One turn moves every row onto another: examples first, then more rows asked:
Z509: [ -4  -3  -8   9   3 -14  -3  -1  16   3  30  -5   2   7  -3  -7  17  -3
  -9  10 -13   0  -8   8   0]
Z165: [  2  17  -1  -4   2 -13   2   6  16   5  18  -5   8   4  -9   1   3  -8
  -1  21 -12   5  -8  13  -9]
Z845: [ -3  -4  -1   9 -12  -2   1  -1  -6  -2  -1  -4  -3  26  -5  -9 -19  -1
  -7   4  18  26   1  -2  -2]
Z839: [ -2   5 -22  -1  -8   3   0   1 -13  -3  18  -4  19  -5 -14 -23  -7  -8
  -3  -9  14  -5  12  -2   6]
Z410: [  4   7  -4   4  -1 -10  -8  -2  10  -4  12  -1  13   2 -13 -19  20 -15
   1  20  -8   8  -4  10   4]
Z503: [ -7   0  -6  -4   8  -6   2   0 -26   5  -4  -8   0 -12  -4  -2   6   3
   5  -9 -16  -2  -8  19  -2]
Z998: [ -1  10  -5  -5 -16  -6   0   4  20   5   6  -6  11  -9  -8  -8   4   3
  13  14 -16  -8   5 -15  -3]
Z980: [ -4   0  11   0  -8   6  -1  -5 -15   4  16  12   2  -6  -3  -8   4  -1
   6  10  32  17  -5   8  -2]
Z806: [ -9  -1  -3   4  -9   8   4  -3  10   9  -1 -10   2  19  -3  -5  11  -3
  16 -14  -3  34   8   5   1]
Z724: [-13  -4  -4   4  -7   6   6  -2  13  11   4 -10  -2  20   0  -1   9   2
  13 -18  -5  31   6   5  -2]
Z844: [ -4  -8  -3  11 -11  -4   1  -2  -6  -2   2  -5  -5  27  -3  -9 -17   1
  -9   2  17  24   0  -2  -1]
Z424: [ -2   1  -8   0 -17  -4  -4   0  18   1   8  -5  12 -10  -8 -16  13   2
  11  11 -16  -9   6 -16   3]
Z312: [ -6   3  12  -4  -6   3   4  -1 -10  11  22   8  -3  -5   0   4  -5   5
   2   9  29  12  -8   9  -9]
Z211: [ -7  -1   4 -12 -10  -7   6   3 -25   8  -6  -8   2  32  -6  -5   2  -3
  -8   3  -2 -10  -5  -5  -2]
Z900: [ -5  -2   4 -11 -11  -6   3   2 -27   5  -9  -7   4  32  -7  -9   6  -6
  -7   4  -1  -9  -4  -5   1]
Z511: [-11   4  -2   0  -7   7   8   0  13  12   0 -11   1  19  -2   2   5   0
  15 -14  -5  34   6   6  -5]
Z726: [ -8  -1   6   7  -5  21   1  -2  -6   0  -7 -17  -7   5   1 -10  20  -3
  22  -4  11  -7  11 -14  -4]
Z395: [ -9 -10   7   5  -6   4   1  -5 -12   8  27   9  -5  -4   3  -4   5   7
  -1   3  29  11  -7   6  -3]
Z251: [ -8   5   0   3  22  -2  -7   8  22  14  -1 -16  -3  -9   0  -2   2   3
  -5   5  12  -9   7   0  -1]
Z214: [-13  -2   6   6  -2  17   7   2  -1   6   3 -20 -15   8   7   2  13   6
  16  -7   8 -14   8 -14 -10]
Z830: [ -7  11  11  -1  -4  20   6   4  -3   5  -9 -18  -8   5   1   2   8  -1
  24   0  10  -7   9 -12 -12]
Z538: [ -7   2 -23  -1  -6  -1   6   5  -8   3  28  -7  11  -3  -8 -11 -14   1
  -9 -14  10 -12   9  -2  -1]
Z774: [ -5   1  -9  -1 -15  -6  -1   3  21   6  13  -7   7  -8  -4  -7   7   7
   8   9 -18 -13   4 -16  -2]
Z104: [ -7   0  -6  -4   8  -5   2   0 -27   4  -6  -7   2 -13  -6  -4   7   1
   6  -8 -16   0  -7  18  -1]
Z438: [ -4  -5  -1   9 -11  -4   3   0  -4   0   2  -5  -6  28  -2  -5 -21   1
  -9   4  17  24  -1  -2  -4]
Z420: [ -8  -2  -7  -3   8  -6   1  -1 -27   4  -4  -8   1 -12  -5  -4   9   3
   5  -9 -15  -1  -8  18   0]
Z209: [ -8  -4  -2   9  20   0 -13   2  18   9  -2 -14  -1  -9  -2 -14  12   1
  -5   3  14  -7   9  -1   7]
Z461: [ -2  17 -18  -9  -7   1   7   8  -9   4  16  -7  18  -6 -14 -10 -20  -6
  -2  -6  12  -5  10   1  -4]
Z918: [ -7  -5   3  -9 -10  -7   4   2 -25   6  -5  -8   1  32  -6  -8   6  -3
 -10   2  -2 -11  -4  -6   1]
Z301: [ -5   9   3   2  19   1 -12   6  19   9 -11 -14   3 -11  -6 -11   6  -3
   1  10  16  -3   9   1   4]

Z438 turns into Z844
Z998 turns into Z774
Now find these:
Z726 turns into Z830
Z395 turns into Z980
Z839 turns into Z461
Z511 turns into Z724
Z301 turns into Z251
Z104 turns into Z503
Z509 turns into Z410
Z211 turns into Z918

One turn moves every row onto another: examples first, then more rows asked:
Z201: [ -6 -16   7  -2  -3  -2  14  10   0 -10   2   4  11 -10 -24  -6]
Z686: [ -2  10  -7  10  13   4 -10  -7   4   6 -18  -8  -1  11  13  -6]
Z684: [-12   0   6 -17   0  -7   1   7  -9  -8   7   3  14   1 -19  -5]
Z464: [ -5  -4  17   5   3  27   4  -4   7 -11 -18   0   1  11   1 -13]
Z850: [  6  14   2  16  -6   3 -18 -12   5 -10   0   1  -9   3   2 -10]
Z840: [ -8  -5  -3 -17   5  -9  12  -1   5  -6  -6  14   3 -11 -17   9]
Z66: [ -4  12  29   5 -16  -2   9  -1  -4   0  -3  -4  -7  12   8  -2]
Z929: [ -7   2   5 -21   4 -14  11   0   4  -4  -6  12   2 -13 -12   8]
Z254: [  0   0   9  13  -7  11 -22 -16   6 -12  -4   8  -5   8  -1 -10]
Z510: [-10   1  -4   5   6  -1 -11  -9   0  13 -17  -4   3  20  13  -1]
Z613: [  8  -1  -4  28  -6  -4   4  -3   8   7 -11  -6 -10  -1   7  -1]
Z821: [  4  -8  15  25 -13  -7   4  -6   7   7 -12  -4  -7  -1  11   0]
Z953: [ -6  -3   4 -18   8  -6  13  -1   8  -8 -10  13   4 -17 -13   6]
Z156: [-12  -7  13 -12   8  -7  14  13  -4  -1  -9  -5  18  -8  -8  -4]
Z443: [-11  -6  -7   9  -9   9  11  -2  -3   8  -5   0  -5  28  -6   0]

Z684 turns into Z201
Z953 turns into Z929
Z850 turns into Z613
Now find these:
Z443 turns into Z464
Z821 turns into Z510

One turn moves every row onto another: examples first, then more rows asked:
Z505: [-11   2   6  22 -14  -1   7  15  15  15   0   8  -5   2   2  -5 -16   6
   7  -6  22  -8   4   5]
Z737: [-22  28   8   2  -5  13   3   5  -3  16  14   7  20  -8  -2 -10 -10   4
  20  13   8   9  -1   0]
Z356: [  0   6  -1   5   4  -3  19  14  -7  -9  -3  -4  -4   6  12   5  11  12
   0 -12  -9   1 -15  -8]
Z239: [-17   7  -3  18   7  -7  15  -1   8   0 -13 -13   7   7   8 -16 -15  -4
  -2   1 -10  -1  -4   7]
Z237: [ -2   9 -10  -1   1  -8  24  10  -4   4   3   7   4   6   1   5  -7   9
  10  -2  13   3  23  -8]
Z945: [ -1  21   0   0  16   7 -10  14  -5  -2   9  -3  20 -13  -1 -14  -1 -18
  15  -2  -2 -12  -5   5]
Z630: [-15   8  19   1  -4   2  -7 -11   3  -1   6 -12   2  -2   4 -12 -18  -8
  -5 -11  -9   1  17  -4]
Z155: [-24  26   8   9  -1   2  -2   6 -12   2  18   4  -5  -6  -2  -6  -7 -11
  17   0   2 -19  20  -4]
Z865: [-14  20   8   4 -11  -3 -15   5  -6  -9   2   5   1  -1  14   2 -10   1
 -13  -6  19   5 -20 -21]
Z749: [ -1  11   6   4 -12  -8  -6   4  14  -4  15 -15  -7  -5   2  -7  -5  -8
   9   6  -3  -9 -23 -30]
Z544: [ 16  11  -1   1   2   6   6  -6   4  -5  -1  -1   8  -5   5 -12   4   4
   2   9  17 -11 -22 -27]
Z803: [-14  15  16   6 -15   4  11  -1  -8   4  18  14  -4 -10   8  -1   5 -17
  15  10  -1   5 -16   2]
Z489: [  1  14   9  17  -1  -2   3  12   7  -9  -3  -4 -12  -1  -2  -6 -19   8
   6 -21  -5   2   9  -1]
Z397: [-15   9   4  -4 -18  14   3  13  -3   7   9  -1  13  -3 -10  -4  17   5
   3  13  17  12 -10   2]
Z119: [ -7  18  -4  15   8  12  10 -15   5  15  12  -7  22  -7  10   4  -4  -2
  23   7   1   4  -9   5]
Z307: [ -2   8 -11  17  12   2   3  -8  -4  -7   2   0  -2 -14   1   0   5  18
   2   1   6 -29  -5 -16]
Z973: [ -3   8   6   2  -4  12  -8  -1  -3   5 -12  -1  28  -3   5  -3  -9 -13
 -10  20  21   4  -7 -12]
Z836: [-17  16 -10   5   2   1  19  -6 -17  -5  20   7  -6  -6   5   7   4   7
   5 -10  -6  -9 -13  -8]
Z936: [ -3   9  12  -3  -1   1 -14  -3  -5   7  15  -6  -3  -9  -5  -4 -13 -17
   0  14  12 -14  23 -12]
Z910: [  2   8  -2  16   1  10  -8   4   8  -2   1  -3  -7   4   7   9  -4   2
   7  30  19 -17  -1 -17]
Z300: [-11  -1  -4   6   2   8  -8  13  -1   8 -17  -6  16   7  -5  -7   1   3
  -9   2  10  12 -15   5]

Z356 turns into Z973
Z544 turns into Z737
Now find these:
Z865 turns into Z945
Z300 turns into Z936
Z749 turns into Z119
Z239 turns into Z910
Z307 turns into Z397

One turn moves every row onto another: examples first, then more rows asked:
Z482: [ -9  -9 -27   3  -3  -1  -2 -12  13   0  -3  22  -1 -17   4   1  -2  -3
   5   3  10  -6  -2]
Z483: [ -1   0   4 -15  11  -1  -7   8  10  -3  10  -7   4  12   8   1  15  -9
  -2   4 -20   2   9]
Z364: [ -2   2  -5   6  -1   6   0  10  -3  22 -24   2  -5  -9   4   8   6   2
   7   0  25  -6   6]
Z54: [ -8   0  -8   8 -10  -6  -1  14   4  28 -20  -2  -4  -9   5  -1  -2  -4
   1  -5  21  -4   8]
Z236: [-15  -5  -8  -2  -4  -2   9   5   3 -19 -11   3   8   0  -7 -20  -9 -16
  -1   0 -21 -16   1]
Z869: [-17   1   2  -3   3  -9  15   9  -1   5   6   4   7   0   6 -12 -14 -29
  -4   1  10   4  24]
Z170: [  2 -20  -1   4  16   9   2   4  15  -5  18  -3   6   8   3 -10   1   2
 -10   0  -9  -4   6]
Z433: [  1   8   8 -17  19 -11  11   2  -8   7  -6   2  -1  -3  10  -9  -5 -27
  18  -8   4   0  10]
Z691: [ -2   5   1  13  -5   2  -3   5   1  20 -27   0   8 -16   3   0   0   0
  -1   4  20   0  10]
Z880: [ -3  10 -10  -9   3  -7  15   6   1 -11 -10   2  -5  12  -6 -12  -4 -22
  -1  -1 -23 -11   2]
Z36: [ -7   0 -31  -5 -13  -9  -3  -6  12   1  -1  13  -8 -13   5   7   6  -9
   5   2   4  -3   3]
Z106: [ -8 -18   6   8  -3   6   7   3 -10  -9   3  -6  21 -15   0 -19  -8  -8
  12  -6   9  -1  17]
Z797: [-12  -5  -1 -11  17   8   8   9  -5  -8  -4  19  -3  16  -9 -15 -10  -8
   7  -5 -13 -15  -2]
Z320: [-17  21   5  16   4 -16  -4   1  -2  -3  -9  -2 -13  -6   3   4   6 -15
   2 -17   4 -19   7]
Z75: [  5 -13   2  -7  18   5  10  -1  -7  -6  -6  -1   5 -12   7 -16 -13 -11
  24  -6  14 -12  -1]
Z934: [  1   5 -22 -12 -11 -12 -15  -7   6   5  -5   7  -3 -14   5   3   9  -6
  19  -3  -5   1   1]
Z215: [-13 -12   1   0   8   5  -1   4  16 -14   8   0  15   1   9  -2   8  -6
 -15  13 -11  -4  10]
Z422: [-11 -12 -11  -4   0  13  10  13  -3 -20  -4   5   0  11 -12 -13  -9  -4
   4   1 -12 -19  -1]
Z50: [-15  13   2  27  -1  -5   1  -2   0 -15  -9  -6  -4 -13   0   2   1  -8
  -4 -10   8 -23   6]
Z454: [ 13   2 -20  -3  -7  -9 -14  -5   5  14   4   5  -3  -8  -3  -5   1   1
  17 -12  -6   6   3]
Z348: [-14   5   2  -4  -9  -6   9   5  -8 -11  -7  -9  16 -12   8  -4   2 -25
   6   6   3   3  23]
Z396: [  5 -13  -7 -10  19   7   4   3  13 -10   7  -4  -7   7  10   3  14  -4
   3   1  -9 -12  -5]
Z42: [ -2  13  -1  25  10   4   2   2   1 -12  -6  -4  -8  -6  -3   2 -11  -1
  -1  -7  15 -27   0]
Z810: [ -8 -13  -2  -1   5 -10   2   2  16  -3  12  -7   4   1   8  -9  13 -13
  -9  -6 -20   0   8]
Z374: [ -2 -24  -4   0   6   2   0   0  12 -14   6 -11   7  -5   8  -8  16  -1
   2  -5 -15  -8  -1]
Z462: [  5   4  -2   5   1  -2  -7   9   3  29 -25  -3   2 -11   4  -6  -8   1
   8  -4  18  -3   2]
Z886: [ -9  -6   3 -12  24  -3   1  -2  19  -7   2   6   3   2  15  -3   8 -14
  -8   7 -13  -7   0]
Z335: [ -4  22   8  13  20   2 -10   4   2  -5  -8   0  -3  -2   0  -1 -19  -5
   1  -4  12 -23  -2]
Z178: [-19   3   7  -9  10   5   2   8 -10 -12  -7  19   7  10 -10 -12   1 -11
   3   3 -20  -8  10]
Z575: [ 13  -7  -3  -5   9  13  14  11 -16  -2   7  -9  -3   3  -2  -4  -2  -6
  23  -7  14  -3  12]
Z970: [-17  12   6  23  -1  -5 -14  14   0   3   7  -7   0   2  -6  -9 -17  -3
  -2 -14   7 -15  12]
Z983: [ -4  10   3 -20  12   8   6  12 -10  -7  -5  -1   5   3   9   5  -5 -21
  16  13  12  -4  13]
Z679: [  4  -6   1   7   6   3  14  -1  -9 -10  -4   6   4   5 -14 -23   0  -4
   5 -14 -23  -7   5]
Z125: [  7   2  -6  13  -5   4   0  10   2  25 -21  -5   0  -7   1   0  -6   3
   0   0  22  -2   8]
Z441: [  2   7 -14  -2  11   5  -9  -7   8  11   4  29   4  -1  -2   2  -8   1
  -1  10   9   6  10]
Z964: [-15  26   9  13   6  -1 -17  13   0  -3  -3  -3   3   3  -1  -1 -18  -7
  -4  -1   8 -17   9]
Z911: [  6 -12   9 -10  24   6  -9   3  10  -3   9  -2   8   6   6 -10   6   2
   6  -3 -16  -3   0]
Z134: [ -4   7  -4   1 -10  -1 -10  15   1  24 -25  -6   2  -9   6   2  -1  -2
   6   0  18  -3   7]
Z747: [ -1  -3 -20  -2   6  12  -7  -8   7  -1  -2  26   3 -10   1   6  -3   7
   6  12  14  -3   1]
Z248: [ -3   5  -2   8   3  -4   2   5   2  29 -25   8  -2 -10   6   2   1  -5
  -1  -2  22  -2   8]
Z444: [ -2 -16 -13   9  -7   1  25   7  -2  -7   6 -11   0  -6   0 -11 -10 -16
   4  -5  15  -6  15]
Z811: [  8   7  -3  -8   7   5   9   3 -10 -17 -12  -2   0   8 -11 -11   4  -8
  10  -3 -25 -11   2]
Z13: [ 11   2 -17   4 -12   1 -16  -1   2  12  10   6   8  -5  -8  -4  -2   6
   8  -3  -3  12  13]
Z437: [-11   6   9  18   2  -3 -16  11  -9   0   2  -9  -5  -2  -6  -8  -5   4
  13 -24   6 -20   4]
Z304: [  2   6  -9   2  -2   0 -17  -7   6  13   6  20  15  -7  -4  -7  -8   2
   0   5  -1  13  15]
Z988: [-10  -1   0   6  -1   4  14   8 -10 -10   3  10   4  14 -16 -14   3  -9
  -7  -4 -20  -2  17]
Z479: [ -9  19   7  10   6  -6 -11   9 -10  -1  -2  -7 -15   1  -2   6   6  -4
  14 -20   6 -19   5]
Z986: [ -8  -7  -3   8  -6  -1  -4   8   0  23 -25   2   0 -16   4  -3   2   2
   9  -6  22  -7   3]

Z422 turns into Z236
Z986 turns into Z54
Z810 turns into Z483
Now find these:
Z983 turns into Z75
Z482 turns into Z36
Z479 turns into Z437

